Each path below is one point turned by a fixed rotation once a step. After each direction that follows a path, write how fast that rotation turns it, in degrees a step (0 if it stays still).
Each turn is a multiple of 5 degrees from 10 to 175, or 0.
Each row of a path follows its step; steps can be skipped.
path 1
step 3: [  9   7 -19   2 -19 -14  10 -15   1 -11 -28 -26  17 -31  11   3 -22  -5
  -5 -12   0   9  12 -19  -1 -27 -10  -3  -6  -1 -12 -28   8  31  -4  -8
 -11  -9  -6  -1 -22  13  -1  10   7  -6  -5]
step 4: [  0   9  13 -38  -1 -10  -2 -10  12   7   3  -5   7 -13  10   1  -3  -7
 -34  -7  -2   7 -15 -10 -30 -32  -5 -19  10 -13 -12   3  28   4  -6  -9
  10 -14   6   7 -21  -7 -10  22  13  -8  13]
step 6: [ 14 -14  -1   3  -5 -18 -19 -21   4  10 -21  -3  -6   2  23 -14 -24 -33
 -12  -7   4   9  21   5  13 -15  -7  -3  11  20  -7  -2   3  14  -5  16
  26 -19  -1 -12 -18   5   7  20  17  20 -11]
step 8: [-10   2 -31 -23  13 -18  15  -6  -4  15  10  -6  -7 -24  29  -6 -23 -11
   2   2   4   5   1 -15 -20 -10  -2  -7  22 -25  -1  -1   7  19  -9  -5
   0  -4  23  14  -1   2 -17  23   0   4 -12]
step 9: [ 12   8  -6  -2  16   1  -6 -11  20   5  -6  -5 -19  -9  -9  -1 -18 -16
 -30 -16  11   3   6  23   8  -8  -7 -36  27  -1  17   0  28  14 -15 -16
  16  -7  25   3   9   4 -10   0  14  14  -8]
step 10: [ -1  -5 -25  18  -8  10 -15 -12   1  -4  -9  -3 -10 -15 -11 -24  -4 -20
 -23  15  -6  11  26  -3   5 -17  10  -6  12  -4 -26 -12  21  -7 -17  -2
  -3  -9  -6  -5   8   3  -1  29   4  34 -21]
step 13: [ -7  18 -26  -4  -3 -15  -5 -13  23  23 -22   8   0  -9   1  -5 -19   1
 -22  -1   1  12 -13  18   2   7 -22 -17   3 -16 -17 -22  33  -4 -31  -1
 -10 -17  10   2 -13   0   5  11  -4   2 -15]
step 15: [ 10  10  -7 -17   6  18  -2   1   6  27 -12 -18 -11  -6  14  -8   3 -32
   1  12   1  11  -2  15  -7 -23   4   0   6  -3 -27   6  10 -21   6  -1
  16  10  -5  -4 -26   2  -6  43  16  -7  -6]
step 16: [ -4 -10 -24  -8  13  -7   9  -2  24  23 -15 -22  -8 -13  23  -3 -38   2
  11  -3  16  26  15   4   7   4   3   2   4 -12  -4   0   4  23  -6  11
  11   6  21  15 -17  24  -7  21 -10  -6  -4]
Speeds:
[ 5 -1 11 -2 -6 -5  3  1  2  2  0 -3 -3 -2  2  5  0 -2 -1 -5  0 -6 -5 -3
  5 -2 -3 -6  6  8 -1  2 -6  8  0  0  1  0 -2 -3  7 11 -2  1  2  0 -2]
135
[ -3   1  -1  -2  -1   7   1   0  -7  -7   3   1   8  -3 -10  -5  -2   3
   4   1  -5  -2  -5   5   5  -4   2  -5   4   5   1  -6   4  -1  -4   2
  -4  -5   1   4   4   4  -1   3  -1  -6  -6]
35
[ 0  2  6  2 -4  2 -1 -1  5  4 -3  6  1 -6 -7  4  1 -1  2  2 -8  4  5  2
 -2  2 -5  1 -1 -3 -3  8  0  2  9 -1 -2 -4  3  0  1 -4 -6  6 -9 -1 -8]
135
[  5   0   6  -4   3   5  -3 -11  -3   1  -5   5  -1   0  -5  -4   0  -4
  -3  -1  -5   1   2  -3   3   1   5  -5   4   0   3   0  -7  -5   5  -5
  -1  -1   3   4  -9   1  -2  -6   5  -2   8]
135
path 2
step 1: [  7  12  26  14  -8   0 -23   4  -5  16  29 -17  14  -8  -4   8   5   9
   7 -24  27  18   4  10 -22   2 -15   5  10 -19 -13  24  -3  -5  11   5
  -8  11   0  -3  26  11 -18  13  23  -9 -21]
step 5: [  3  12  20   0  -5   6 -20 -12  28  -8  -6  -6  16 -23 -10 -12  -1 -10
  11   3  -8   8  24   7  16 -22   5 -12  -1 -24  -7  -1  16  -1  -5   8
   6   2 -15  13   2 -15  44 -28  22 -14   6]
step 6: [ -2  -8   4 -18 -10   3 -13  -9  -4  -6  14 -13  12  13  -4  -8 -18  13
  18 -14  -9  14 -17  -4   7  18  -2   7 -17   2  -8  -2  29 -12  39 -24
   4 -28   4 -15  19  22  20 -20   6 -12  12]
step 7: [-23  -4   9 -19  -4 -16   7  17  -8   0   4   1   0 -11  23  -3  -3  14
  27 -15  10  -9  32   4   7 -30  -9  -1   2   6 -10  -3  19  -9 -23 -28
 -20 -12  -4  -4  -1  19  11 -11  33  13 -12]
step 9: [  7 -20  15  -1 -10   0   3  -9  -5  -1  30 -23  29   2  16   4  -7 -13
   3 -12  -2 -15  22  -3  21   1  20  13  20  13   5  25  -7  -8  20 -16
 -17  14 -14 -24   0  15 -15 -12   9 -29  -5]
step 11: [ -5 -11  21  12  16  52  -4 -27   2   4  -1 -10 -12  -1  16   5   4  -8
   9 -14  30   7  17  18   4 -14   4 -21  -5  12  13  -7 -15  -7  18 -11
  20   3  -5  -9  29   9   0   2   6   0  -4]
step 14: [ -4   8  35  12  -1   1 -20  20  13 -16   8 -14  14 -12  23 -25  -7  -2
 -11  -7   6  19  -7   8   9 -12  -3   0   1   6  -1  -2  11  -9  36  17
  36  -1   8   0   5 -16  12 -16  30  -2   1]
step 15: [ -2  -4  -1 -24 -15  -4 -22   5   3 -12  -3   9   8 -12  -2 -10 -34   8
  31   4   9   9   6   3   8  -8  -2  -7  -3  14  24 -16  24  -9   8  28
 -12  -8  -7  -7  -2  47  12  -7   2 -13   7]
step 18: [ 30 -44  19  -1 -12  -5  21   5   7  13   8  -5  21   9   4  -6  -4  -2
  21 -32 -20   1  24   7  15   2 -19  -8  -3 -16   7   8  20  -3 -11   2
  -3   1 -19  -4  -5  17   7 -17   8 -16 -11]
Speeds:
[ -6  -1   3   8   4   0   4  -5   1   9   3   3   1   4   0   6  -4   0
  -3   4   0   1   1   6  -5   3  -2  -4  -1   0   7   2   3   9   0  -3
   0   2  -5  -3  -2  -2  -4   2   0  -8 -10]
40
[10  2  1  0  7  8  3  3 -5  5 -9 -3  0  0 -5  1 -5  1  3 -1 -2  2  1  0
  7  6  0  2  9 -6  0 -4  2  6 -2  0  4 -5  0  1  7 -1  4  3 -2 -1 -4]
140
[ -1   4 -10  -3   0   5   3  -1  12   1   2   1  -1   5   1   1  -4  -3
  -7  -3   4   1   1  -4   4   3  -1   0  -1   2   1  -3  -5   4   2  -1
   5   2   1  -5   6  -7   2  -1  11  -3   6]
130
[  2  -4  -7  -2  -5  -2  -1   2  -6   8   1  -3  -1   0  -5   5  -2  -5
   0  -4   0  -8   2   0   6  -3  -1  -1  -4  -4   1   1   2  -3  -1  -4
   1  -1  -3  -9   1  -5  -5 -12  -3   7  -4]
35
[ 3  2  1  3  4 -4 -5  6 -1  1 -4 -6 -4  1 -2 -5 -5 -2  5 -1  8  3 -3  4
  2  4 -1 -3 -3  9  7  6 -7  0 -2 11  5  4  2 -5 -4  0 -4  2  1  2 -1]
25
